Each row has a name. Each piece below is followed by the name of the row it came from, unless a question asks for something else. Each question is about the rows just above it. Places in a row count from 0.

fibo: [14  1 -5 28]
foso: [24 -3 39  8]
Bolof: [ 53 -11  38  28]
bisu: [24 26 26 26]
Fego: [14  1 -5 29]
The rest of the row after [-3 39]:	[8]
At which places does bisu hold [26]?	1 2 3
[ 1 -5 29]	Fego
Go on from [24 26 26] to the end of its row.	[26]
The row with [24 -3 39] is	foso

Subo: [  4 -21 -41 -38 -50 -27   4 -46 -10  19 -34 -31  26 -17  24]
Vuf: [ 43 -16  22 -20 -29  22   2  37  -9  19 -34 -31 -14  13 -19]
Vikas: [ 48 -47  -3 -37 -26 -53  -6  24  30  34  17  25 -29 -30   4]
zon: [-28   8  -4 -13 -41 -45  30  47  -2  34  31  48 -44  42 -39]
zumik: [ 43   3  22 -20 -29  22   2  37  -9  19 -34 -31 -14  13 -19]
vusor: [-35   2 -55 -13  24   0  57  34 -42 -16  11 -40  17   3  -2]
mas: [ 12  34  45 -36 -19  11 -41 -38  -6  13  18 -52 -32  58 -30]
nok: [ 20  33 -49  54   6 -34  56   7   6  47  17 -41  31  18 -31]
bevag: [-21  57 -41 -38 -50 -28   4 -15  17  23  33 -36   6  22  11]
[-35   2 -55 -13  24   0  57  34 -42 -16  11 -40  17   3  -2]	vusor
Go on from [  4 -46] to the end of its row.	[-10  19 -34 -31  26 -17  24]
[-44] is at row and place	zon, 12
After [-41 -38 -50 -27   4], its row goes on with	[-46 -10  19 -34 -31  26 -17  24]

dimu: [-20  25  20 -39 -19   3]
Ruda: [-22  23  12  -1 -26  42]
Vevi: [  4  12  23  18 -27  22]
nos: [  5  -2 -29  31  -9  -7]
Sul: [-18   1  20  -1 -25  46]
The rest of the row after [ -1 -26]:	[42]
Which row holds [20 -1]?	Sul
Where do [23 12] appear?	Ruda

dop: [  5   3  -2   5  -5   0  22  -2  -8 -18 -10   0   5   1 -42  -3  -5   5
 -22  -4   1   3  -9 -11  -8  18  10   8 -14  -6  -8  -9   5  -4 -10   1
  -3   2 -16 -16  -4   7 -22 -19  -2  22   2 -10 -11   0   4  21   1  -5
 -10  -2   5   1]
Rana: [  1   1   2   4  -3   9  22 -11  -3   3  14   8  -2 -14  25   0   7   5
   0  -8  -8  -1 -17  -9   6  -4   4   9  -6   4  11   1  -2  12  -6  -5
  -5  11   7   4   2   0   0  12  -2  -9   3   4   7   0  -6  -8   6  -2
   2   3   3   9]
zas: [  6   1  -7   3  -1   2  22  -5  -6 -15 -10   0   5  -2 -46   0  -2   7
 -15  -6   0   4   0  -7  -5  14   7  10  -8  -6  -8  -9   4  -4  -7   0
  -1  -1 -14  -9  -7   8 -15 -17  -2  18   1  -7 -12  -4   5  20   1  -4
  -9   1   6   2]
veka: [  0   4  -1   5 -10 -19  22  25  11  -7   0 -10   8  14   0  -1  -7 -17
  20  17  12  -6  21   6  -3  15 -21 -19 -12   2 -10  -6 -15   8   2   5
   8  -1   3   7   8  12  20  -9  -5   9   1  -9   0   6  -5   4   2   4
  10 -13 -16   1]
ren: [  2   2  -8   0  15   9  22  -9   1   1   0   4   1 -12  -8  -5   4   8
   4 -11  -4   9  -6   0   2   1   7   8   1  -1  -8   4  -2  -2   5  -1
   2  -2  -5  10  -7  -1   4  -4   1  -1   0   3  -2  -7  -2   5  -2  -4
  -3   5   3   1]
[  6   1  -7   3  -1   2  22  -5  -6 -15 -10   0   5  -2 -46   0  -2   7
 -15  -6   0   4   0  -7  -5  14   7  10  -8  -6  -8  -9   4  -4  -7   0
  -1  -1 -14  -9  -7   8 -15 -17  -2  18   1  -7 -12  -4   5  20   1  -4
  -9   1   6   2]	zas
The rest of the row after [-6 -8 -9  5 -4]:	[-10   1  -3   2 -16 -16  -4   7 -22 -19  -2  22   2 -10 -11   0   4  21
   1  -5 -10  -2   5   1]
[  2   2  -8   0  15   9  22  -9   1   1   0   4   1 -12  -8  -5   4   8
   4 -11  -4   9  -6   0   2   1   7   8   1  -1  -8   4  -2  -2   5  -1
   2  -2  -5  10  -7  -1   4  -4   1  -1   0   3  -2  -7  -2   5  -2  -4
  -3   5   3   1] is in which row?	ren

Gir: [ 39   1  17 -42   8  47 -24   1]
Savid: [ 19  10  22 -31  19  48 -21   2]
tosik: [ -8  -4  11 -36  19  29   4  10]
sodan: [ -5  -2  25 -38  32  25 -11  15]
Which row holds [ 11 -36  19  29   4]?	tosik
Where in the named rows is [-38]?	sodan, 3

pebo: [ 14   5  -9 -18  18]
Bev: [  9  29  -9 -18  19]
samad: [ 18  15 -40 -22  22]
Gom: [ 16  -9  30  36 -15]
Mudov: [ -8   4 -49  21 -22]
Tet: [12 21  0  8 36]
zagib: [ -9  36  -2  23 -19]
Where do [ 36  -2  23 -19] appear?	zagib
The rest of the row after [21  0  8]:	[36]

Malof: [  1 -11  -9   1]
Figid: [ -5 -26 -44 -15]
Dek: [  1 -29 -14  -3]
mafar: [1 1 1 0]
minu: [  1 -29 -13  -3]
The rest of the row after [ -5 -26]:	[-44 -15]
After [-29 -13], its row goes on with	[-3]
Places of [-26] in row Figid:	1
After [-26 -44], its row goes on with	[-15]
Where do [  1 -11] appear?	Malof
Every place of [1] in mafar:	0 1 2

Vevis: [ 40  41  24 -31]
Vasub: [24 46 41 41]
gesi: [ 25  46  42 -18]
[40 41 24]	Vevis
The rest of the row after [40 41 24]:	[-31]
[ 41  24 -31]	Vevis
Row and place of [-18] in the named rows:	gesi, 3
Go on from [46 41] to the end of its row.	[41]
Every place of [24] in Vasub:	0
[24 46 41 41]	Vasub

rig: [ 16  12   9   3  -7  -4  -9  10  16   8  -8  14   7  12   7  -4  -1   7
   7   2   3   9   6  -1   9   2   8 -10  18   6  -1   5  -1   3   4   5]
Luko: [  3   6  28  27   3   7 -34  34  14   2 -19  17  33  46  28  -9  20  13
   1  15  10 -15  14 -12  17 -34 -11 -18  18 -14 -19   8  18 -32 -23  -2]
fasud: [-24 -17  17 -19   5  13  12  -4 -22 -14   9  13  -1  -9  11 -16 -20  -4
 -20  -3  -7 -10   3   3 -21   1 -14   4 -15 -13  -5 -22  -1   8  -3  -4]
Lusu: [  8  15   5  -7   4   3  -6  31   3  45   1  14  -3  11   3 -18  -2  27
  17   2  35  30   9  -4  -5   1  11  -5  11   5  -7 -10  14   4  16  36]
zali: [ 24  14   3  39   9   5   3 -14  23 -26  21  -3  33  11   9  47  34 -21
  -2  27 -16 -26  13  19  35   5  14  25  20   3  30  39   4  -6 -16 -19]
Kof: [ 40  34 -21  14   3 -15 -43  -5  23   7 -16  -1  12  -5 -16   1  12  17
  21  16   9 -18  10 -16  13 -14  21 -20  37 -25  -2   4   1 -25 -31  -1]
pamif: [-11  -8  18  25   3   6  -2   6  13 -12   1  -2   6   4  19   6  19  -4
   0   5   0  -9   1   7  18 -14 -10   3  -9   9  -3  22   9  -8  -5  -5]
Suvut: [  4   2  -3 -35 -16  -3  16  15 -30   9  -4  11   8 -26 -10   0 -29  -6
 -18  -6 -13  18   2 -15 -34  19   2   2   8  -3   4 -33 -13  10  17 -11]
gop: [-16  -7  42   2  12  20  -1   3  -3 -32   6  36  27  17  35 -19  -9  15
 -10  12 -16 -31  20   5  -3  -7 -14  -1   4 -22  -9 -11   5   1 -21 -17]
Every place of [7] in rig:	12 14 17 18
The row with [  3   6  28  27   3   7 -34  34  14   2 -19  17  33  46  28  -9  20  13
   1  15  10 -15  14 -12  17 -34 -11 -18  18 -14 -19   8  18 -32 -23  -2] is	Luko
Which row holds [ 21 -20  37 -25  -2   4   1]?	Kof
The row with [ 24  14   3  39   9   5   3 -14  23 -26  21  -3  33  11   9  47  34 -21
  -2  27 -16 -26  13  19  35   5  14  25  20   3  30  39   4  -6 -16 -19] is	zali

Nagal: [14 -6 16 -2 -9 -3 11 -7 -9]
mos: [  5   7 -26  -7  -7  -5  -7  10  15]
venun: [-10  -9  38  48  26  -8  -4 -35 -11]
Bozu: [ 27 -14  55  47  26  -8 -25 -12  -7]
[55] is at row and place	Bozu, 2
[ 55  47  26  -8 -25 -12  -7]	Bozu
The rest of the row after [47 26 -8]:	[-25 -12  -7]
At which places does mos hold [-7]?	3 4 6

rira: [ 21  -1 -15  33   8 -27  28  13  21]
bidel: [-12  -1 -15  33   8 -11  28  14  31]
gerug: [-22 -11 -21 -49  -4 -12  28 -14  31]
vobiz: [-22   4 -21 -49  -4 -12  14 -14  31]
Where in the named rows is [-27]?	rira, 5
Go on from [ -4 -12  14] to the end of its row.	[-14  31]
Row and place of [13] in the named rows:	rira, 7
After [  8 -11], its row goes on with	[28 14 31]
After [28 13], its row goes on with	[21]

sotin: [  0  12 -24   0   4 -16  11 -50]
gaf: [-18  41   5  10  17  -1  13 -10]
zibor: [ -2  -5   7  23  11  11 -23  18]
The row with [ 12 -24   0   4] is	sotin
Row and place of [17] in the named rows:	gaf, 4
Go on from [17 -1] to the end of its row.	[ 13 -10]
Where in the named rows is [-23]?	zibor, 6

